In the rows, 128 means zero.
Each row of Z is roughly a mix of the hidden directions of one of a few groups; some rows fit no group.
Z (116 x 11):
[[ 96 108 142 140 110 107  63 126 152 146 157]
 [ 70 118 170 160 137 103 151 146 121 104 119]
 [107 119 142  91 137  85 102  88 174 128 118]
 [165 113 123  87 146 134 129 160 188 145 124]
 [173 130 155  86 155 170 112 138 139 151 106]
 [ 97  96 102 157 112  74 112 129 162 119 148]
 [ 88 148 162 147  98  98  93  94 104 116 140]
 [125 141  59 100 129 156 136 128 124 161  99]
 [ 77 126  83 134  89  91 144 134 132 153 121]
 [132 144  69  84 122 105 141 119 120 172 121]
 [145 148  85 152  87 147 103 154 101 150  99]
 [114 105 155 180 145 139 138 134  84 108 166]
 [112 157 149 158  95  78 119 118  97  91 128]
 [ 89 136 152 125 115  89 117 118  98  69 121]
 [ 92 102 132 143 170 158 143 117  93 132 174]
 [117 148  68  84 103 104 125 117 130 152 106]
 [ 91 131 107 126  79  68 120 116 125 106 131]
 [154 133 124 139 137 194 127 141  80 149 111]
 [106 127  52 127 110 101 149 145 130 150 126]
 [146 113 149  92 124 132 104  70 146 136 172]
 [120 109  98 160 125  73 166 144 126 105 157]
 [161 112 106  84 155 139 151 139 179 140 107]
 [154 132 172  80 145 133 116  95 160 132  96]
 [110 141 116 185  97 105 110 118 116  77 132]
 [ 96 139  84  94  92  81 124 112 139 140 115]
 [132 125 189 164 131 100 125 135 108  89 156]
 [107 138  89 136  87  84 128 128  85  99 135]
 [ 94 140  96  54 136 128 138 128 116 136 108]
 [132 138 174 160 165 157 130 160 104  97 106]
 [110 110 112 137 138  75 152 130 191 122 132]
 [107 116 172 133 140  90 123 111 146  68 140]
 [127 125 113 117  80  73 122 101 109 143 166]
 [160  99 165 125 185 110 146 130 130  91 120]
 [121 150  64 122 126 162 139 138  88 151 108]
 [134 137  97 101 104 166 111 104  75 157 140]
 [111 132 106 143  87 103 121  95  74 123 161]
 [ 93 113 113 175 110  87 157 114 125  94 148]
 [ 94 138  68  88 129 150 136 117 122 157 104]
 [ 98 155 120 120 110  80 128 156 141 112  73]
 [132 140  52  89 124 138 139 134 117 152 122]
 [127 137  77  91 122 148  98 128 144 173 100]
 [157 143 169 104 131 149  80  86 119 107 117]
 [113 129  65  96  96 114 126 126 146 169 119]
 [110 108 167 175 144  96 148 141 126  86 150]
 [135 147 161 166 152 164 119 157 102  91 101]
 [102 147 149 174 101 112 111 130  76 109 153]
 [115 113 147 186 102 108 143 174 146 101 129]
 [169 123 133 138 126 177 123 187 126 152 144]
 [110 133  64  97  99 122 128 134 143 169 111]
 [173 120 195 151 122 115 110 126 136 121 156]
 [125 111 184 129 166 143 121 112 169  90 132]
 [145 148 160 115 133  66 141 147 144  84 132]
 [ 76 104 152 164 146  97 169 143 136 124 140]
 [102 171 103 124 123 173  93 108  98 120 100]
 [160 152 153 149 156 170 103 136  96  95 103]
 [121  92 171 180 133 132 141 124 126 119 176]
 [119  91 133 139 112  88 155 125 168 167 163]
 [147  95  95 135 115  91 161 150 157 164 153]
 [149 149  96  84 120 168  96 118 126 159  98]
 [ 91  95  96 144  91 104 139 170 120 125 157]
 [167 137 130 116 140 140 100  60 114 129 157]
 [109 142  58  96  99 106 129 119 132 150 113]
 [128 147  97 106 109 167  85 136 122 178 110]
 [121 119  58 124 110 105 151 146 141 167 131]
 [146 159 124 122 155 184 114 152  97 119  90]
 [145 141 135  73 151 181 107 100 129 144 114]
 [151 122 206 141 129 121 126 138 140 104 156]
 [ 85 119  96 132 115  74 154 106 126 115 161]
 [181 113  74 138 110 124 142 145 145 158 151]
 [141 149  98  78 121 139 106 112 150 159  80]
 [148 151 168 154 139 176  86 105 112 114 115]
 [108 143  94 120  88  72 120 136 160 119 100]
 [122 135 188 153 119  95 139 133 122  90 166]
 [149  84 159 147 170 138 171 123 138 101 141]
 [186 104 146  97 115 119 112 103 160 158 148]
 [141 142  77  96 143 172 124 145 112 164 104]
 [ 78 125 184 149 116 114 125 100 132  95 146]
 [108 120 146 165  79  71 121 133 135 109 143]
 [131 127 194 163 118  83 129 147 121 109 136]
 [147  92 161 154 113  91 154 150 159 114 162]
 [131 127 157 158 128  77 156 146 127  78 151]
 [155 113  93 109 154 183 127 152 132 166 114]
 [153 124 154 122 151 199 118 134 101 156 129]
 [152 128 184 139 161 181 125 138 102 133 130]
 [134 105 179  93 154 102 143  92 135 127 163]
 [121  78 153 140 176 138 163 115 143 113 160]
 [100 141  87 140  91 159 152 178 130 109 132]
 [137 101 181 177 135 128 137 142 115 101 163]
 [134  86 167 125 116  80 150 148 168 138 143]
 [ 91 111 187 163 130  96 138 134 137  99 139]
 [134 141  61 111 101 106  99  97 125 147 115]
 [117 146  72  87  99 113 127 111 102 164 123]
 [101 155 150 159 112  97 100 128  74 106 145]
 [156 125  64 111 137 139 146 149 129 177 127]
 [149 126 138  93 148 191 109 104 152 158 126]
 [106 134 187 168 144 135 123 105 111  88 144]
 [160 119 181 153 132 126 104 132 173  92 134]
 [125 107  79 104 130 100 172 132 138 162 161]
 [160 115 144 190 111  96 134 158 131 109 152]
 [110  99 119 116 109  63 150 109 154 139 159]
 [ 77 105 153 173 111  97 139 134 132  95 143]
 [110 116 162 183 124  94 140 144 127  81 137]
 [ 86 128  64 110 134  93 154 124 143 124 115]
 [ 79 146  79 119 115 103 146 144  98 124  96]
 [139 132  74 117 133 130 188 117 134 118  90]
 [160 139  81 114 108  99  94  82 116 111 132]
 [174 122 148 167 153 180 130 159 134 139 127]
 [126 132 198 108 166 139 137 115 114 113 159]
 [148 129  83  96 165 152 164 153 112 157 134]
 [182 144 123 119 159 128 131 158 174 140  96]
 [152 116 116 184 117 109 150 154  88 126 164]
 [152 125 179 128 166 175 128 136  89 127 139]
 [142 140 102  91 134 188 118 118 113 171 114]
 [110 113  73 117 107  90 150 116 146 165 152]
 [170 145  91  91 145 160 106 110 114 163 111]
 [127 147 162 151 124  82 156 132 106  75 143]]

Here is one row from each group, named. Which group is each of the other rows in?
[ 96 147  86  92  89  95 125 117 106 153 114] -> A
[146 161 129 122 147 180  97  89  94 112 127] -> X
[121 166 116 123 105 157  81 129  83 160 112] -> S

[144 110 149 131 150 202 114 114 158 143 139] -> A
[132 166 154 112 153 146 117 120  59 119 114] -> S
[110 107 165 172 140 119 153 129 107  96 174] -> S
[140 140  91 122 108  81 127 146 183 136 101] -> A
[135 117  48 125 125 123 142 144 145 140  97] -> S
[ 93 118 159 154 126  66 149 135 116  99 142] -> A
[140 144 139  81 183 161 124 120 145 116  94] -> A
[109 119 207 128 129 112 112 121 138  97 117] -> X
[143 127 188 127 174 135 129 151 107  97 103] -> X
[135 119  78  97 112 135 138 121 150 190 141] -> X
[129 114 189 151 165 156 126 136 160 101 123] -> A
